Each path is a new rotation, seen through one point. The rows after it are directions, each followed by how far the rotation turns it, in degrees a step (0 if it stays put).
Each turn is a multiple of 5 degrees from 10 to 175, or 0.
Each row of a path follows its step; steps can be skipped.
path 1
step 0: -1.186; 0.053; -0.107; -1.450; -1.882; 0.161; -0.147; 0.399; 1.478; 1.072; -2.405; -1.112; -2.158; -1.901; -0.352; 0.939; 0.298; 0.613; 0.082; -0.189; -1.692; 0.179; -0.606; -0.528; -0.395; -0.837; 0.112; -0.754; 0.038; -1.481
step 1: 0.283; -1.487; 2.981; 0.723; -0.885; -0.813; -1.131; 0.831; -0.102; 1.502; -0.032; 1.151; 1.001; 1.905; 1.177; -1.528; -0.963; 0.119; -0.951; -0.528; -0.724; -0.211; -0.529; -0.983; 0.777; 0.512; -0.414; 0.855; -0.292; 1.265
step 3: 0.655; 2.175; 0.110; -0.436; -1.622; -0.435; -0.961; 2.219; -1.210; -0.763; -1.585; 0.407; 0.585; -0.691; -1.981; -0.595; -0.393; -0.760; -1.040; 0.592; -0.880; -0.469; 0.584; 0.046; 2.007; 0.533; 1.430; -0.601; -0.271; -0.463
step 4: -0.722; 0.422; 1.350; -1.209; 0.010; -1.384; -0.287; -0.061; 0.420; 1.983; 0.671; 0.612; -0.215; 1.955; 0.089; 0.902; 0.848; -0.081; -1.283; 0.578; 2.086; 0.557; -1.442; 1.751; -1.018; -0.146; -1.077; 0.865; 0.819; -1.538
step 5: -2.247; 1.194; 0.234; 0.248; 1.101; 0.235; -1.072; -0.341; -1.704; -1.974; 0.141; -0.518; -0.754; 0.156; 0.670; -2.488; 0.626; 0.678; 0.577; -1.307; -1.588; -0.717; 1.394; 0.195; -0.011; -0.957; -1.062; 0.598; 0.532; -0.108
step 6: 1.084; 0.371; 0.047; -2.141; -2.174; 0.423; 0.287; 0.976; -0.627; 0.037; 1.780; -1.752; -0.506; 0.346; -0.060; 0.262; -0.997; -0.603; 0.589; 0.529; -0.505; 2.563; 0.189; -0.897; -0.864; 1.128; 1.625; 0.674; -0.163; -0.917
step 7: -0.908; 0.423; 0.225; 1.777; -1.009; -0.393; -1.010; -0.980; 0.023; 1.063; -2.296; -1.778; 0.990; 0.490; 0.889; 1.284; 0.774; 0.376; -0.175; 0.782; -0.761; -0.656; -1.327; -0.779; 0.765; 0.844; -2.335; 0.561; 0.052; -1.381
step 8: 0.658; 0.505; 0.313; 0.100; -0.443; -1.435; 1.780; -1.170; 0.568; -0.955; 0.833; 0.021; 1.306; 2.563; 0.759; -3.079; -0.183; -0.415; 1.171; -0.276; 0.346; -0.568; 0.249; 0.532; 0.574; 0.097; 1.023; 0.280; 0.668; 1.303
step 9: 1.126; 1.253; -0.071; -0.124; -1.148; 1.407; 1.380; 0.238; -0.423; -1.384; -0.605; -1.356; -1.802; -1.079; 0.642; 1.419; 2.115; -0.544; -0.412; -0.489; 0.730; -0.158; -0.306; -0.181; 0.212; -1.887; 1.077; -1.030; 0.568; -1.764
0.391; -0.139; 0.127; 0.452; 0.085; 0.090; -0.392; 0.735; -0.174; 0.223; 0.398; -0.004; 0.681; -0.494; 0.042; -0.904; -0.058; 0.140; -0.037; 0.395; -0.545; -0.325; 0.445; 0.109; 0.849; -0.048; -0.041; 0.290; 0.458; 0.045	160
0.280; 0.856; 0.266; 0.360; -0.454; 0.263; 0.547; -0.014; -0.037; -0.207; 0.091; 0.860; 0.362; 0.024; -0.277; 0.084; 0.546; 0.194; 0.130; 0.442; 0.696; -0.762; -0.423; -0.249; 0.247; -0.118; 0.219; -0.118; -0.194; 0.242	60
0.016; 0.146; -0.608; -0.656; 0.557; 0.105; 0.071; 0.309; 0.691; 0.122; -0.503; 0.142; 0.049; 0.665; -0.026; -0.242; 0.532; -0.600; -0.048; 0.045; -0.211; -0.462; -0.393; 0.414; 0.262; -0.016; 0.192; -0.390; 0.807; -0.166	80
-0.066; 0.209; -0.337; -0.474; -0.343; 0.325; -0.310; 0.081; 0.287; 0.133; -0.565; -0.544; 1.068; 0.027; -0.094; 0.213; -0.168; 0.943; 0.056; -0.089; 0.460; 0.090; 0.273; 0.760; 0.055; 0.171; 0.025; -0.190; -0.363; 0.238	95
-0.426; -0.672; -0.185; -0.175; -0.813; 0.449; 0.606; 0.487; 0.012; -0.825; -0.312; 0.034; -0.337; -0.426; -0.370; -0.217; -0.013; 0.155; -0.484; 0.274; 0.163; 0.455; -0.117; -0.027; 0.247; 0.375; 0.461; 0.036; 0.446; -0.244	120
-0.122; -0.162; -0.888; 0.255; -0.006; -0.002; 0.065; -0.215; -0.038; 0.149; -0.307; 0.003; 0.200; -0.414; -0.048; -0.320; 0.844; 0.387; -0.430; 0.155; -0.376; -0.077; -0.161; -0.270; -0.419; -0.804; -0.363; 0.168; -0.566; -0.825	155
0.425; 0.353; -0.369; 0.108; -0.486; -0.228; 0.374; -0.144; -0.043; -0.210; -0.253; 0.507; -0.234; -0.042; 0.020; -0.232; -0.433; 0.279; 0.206; 0.194; -0.495; -0.271; 0.783; 0.382; -1.008; 0.160; -0.533; -0.295; 0.665; 0.146	125
-0.322; -0.091; -0.511; -0.152; 0.022; 0.167; -0.222; -0.766; 0.375; -0.378; 0.334; 0.044; -0.640; 0.254; 0.312; -0.231; -0.173; 0.126; -0.351; 0.685; 0.186; -0.487; 0.168; 0.335; 0.672; 0.265; -0.645; 0.544; -0.389; 0.405	125
